In the rows, 128 means zero.
Each named move below is a turn or a mirror, shown by a few rows before and after it. Which moves, in which order, take the first row of each later pair to the second? The first pair is answered.
move F:
[135 131 151 103 125 130 107 111 126 121 129 119 118 112 127 146 132 131
 114 130 140 112 141 102]  ->  [150 129 142 100 127 113 119 139 128 143 118 112 115 136 106 160 137 126
 119 122 111 120 127 122]
[ 96 137 145 136 152 126 109 153 108  94 119 120 148 107 150 184 139 141
 122 128 136 136  94 121]  ->  [102 138 146 138 148 120 111 160 104  94 120 123 140 113 145 193 134 144
 127 125 127 135  88 122]
[130 139 171  65  96 118  83  59  87 125 121 121 124  89 106 130 107 158
 113 127 158  65 177  89]  ->  [173 136 147  66  94  71 100 125  93 183  90 115 125 155  62 171 123 144
 137 112  88  80 139 141]
move U:
[144  99 133  90 137 141 156  99 164 121 120 185 121 112 148 124  97 109
 136 156 145 143 200  61]  ->  [136 120 147 118 132 150 170 107 146 131 130 152 131  83 151 117 104 103
 120 159 176 120 213  76]
[153 145 148  56 121 131 109 152 129 159 133 103 114 152  95 172 143 133
 137 107 105 125 137 114]  ->  [149 153 151  73 116 142 120 159 115 166 139  74 126 127 102 165 150 127
 122 112 131 106 147 119]
[ 95 147 141 127 111 111 119 155 105 137 110  88 157 118 141 163 146 115
 109 125 154 125 125 130]  ->  [107 125 122  90 119 109 103 141 132 125 100 134 144 157 134 169 136 124
 135 108 111 158 106 116]
[148 129 151 119 112  90 110  95 101 161 141  92 130 122 123 119 102 145
  85 141 118  96 141 126]  ->  [154 119 147  94 112  88  97  88 118 155 134 122 121 142 111 120  99 148
  98 138  92 115 126 111]
move Y:
[ 92 120 133 138 126 180 146 124 119 118 143 104 123  79 161  85 111 137
 117 149 175 147 132 102]  ->  [ 94 118 135 121 113 179 142 108 124 118 144 111 121  76 161  83 110 132
 116 147 177 143 147  98]
[152 150 182 130 154 101 116 166 142  41 158 148 158 104 105 128 166 159
 137  98 138 182  80 151]  ->  [152 155 185 122 151 101 107 156 133  40 156 143 156 101 101 134 162 158
 132  94 144 174  90 145]
[127 118 130 117 148 142 116 125 128 110 100 185 119 154 139 146 128 128
 139 105 116 154 143  76]  ->  [119 121 125 137 153 139 127 145 128 110 100 183 118 151 142 147 136 120
 146 108 106 161 133  92]
Now pairs of rows:
Each pair is 2 to 3 moves apart.
[139 107 130 113 117 168 132 106 164 148 120 152 110 119 145 142 100  94
 145 150 145 149 196  51]  ->  [148 106 105 144 128 138 159 184 175 184 106 132 118 156 127 171 112  81
 158 145  91 172 147 109] | F Y
[ 53 152 153  90 177 186  90  82 136  83 130 183 140  99 134 106  97 122
 136 135 146 115 125 119]  ->  [109 153 127 106 170 128 122 171 140 167  97 151 149 164  82 157 117 110
 148 116  70 129  81 190] | U F
[106 129 140 179 135 153 166 134 126 117 146  93 117  82 177  77 144 116
 122 152 173 139 130 121]  ->  [181 128 127 139 125  95 163 179 130 198 117  92 113 148 115 139 142 116
 138 126 107 142 110 164] | Y Y F
[143 167 108 189 149  67 135 181  77 123 126 146 155 161  91 145 178 100
 126 133 143 134  69 178]  ->  [113 169 148 155 142 112  92  77  74  72 154 170 148  98 123 105 158 113
 103 137 213  95 132 100] | F Y
[135  98 147 132 154  99 144 163 124 137  97  75  77 114 122 145 135 133
  95 112 142 138  89 164]  ->  [125  91 168 109 145 121 127 106 119 111 111  93  68  88 141 129 124 138
  81 123 183 120 124 123] | F Y
[110 131 137 160 109 122 139 196  88 143 134 111 124 106  82 147 159 122
 135 114 104 122  86 193]  ->  [104 104 150  82 109 153  82  89 121  78 141 193  96 105  97 117 124 148
 152 112 121 135 125 103] | F Y U
[150 116 126 146 132 137 106  77 103 156 157 145 108 127 157  80 126 132
  91 139 149  93 147 134]  ->  [168 108 111 122 134 112 105  87 116 172 146 162 106 174 136 102 125 135
 116 128  95 116 121 149] | U F
[127  79 131 145 109 150 118  67 139  86 142 181 106 170 103  79 112 151
 170 167  95 166  68 135]  ->  [156 119 144 179  96 110 152 140  92 177 138  90 128 156  73 116 132 126
 137 166 104 106  84 204] | U Y F
[129  99 108 120 127 107  93 124 141 152 117 132 130 157  86  97 105 121
 163  94 104 125 136 105]  ->  [113 103  99 157 141 109 111 157 136 141 121 121 139 159  95  95 118 118
 168  99 100 137 116 127] | Y Y
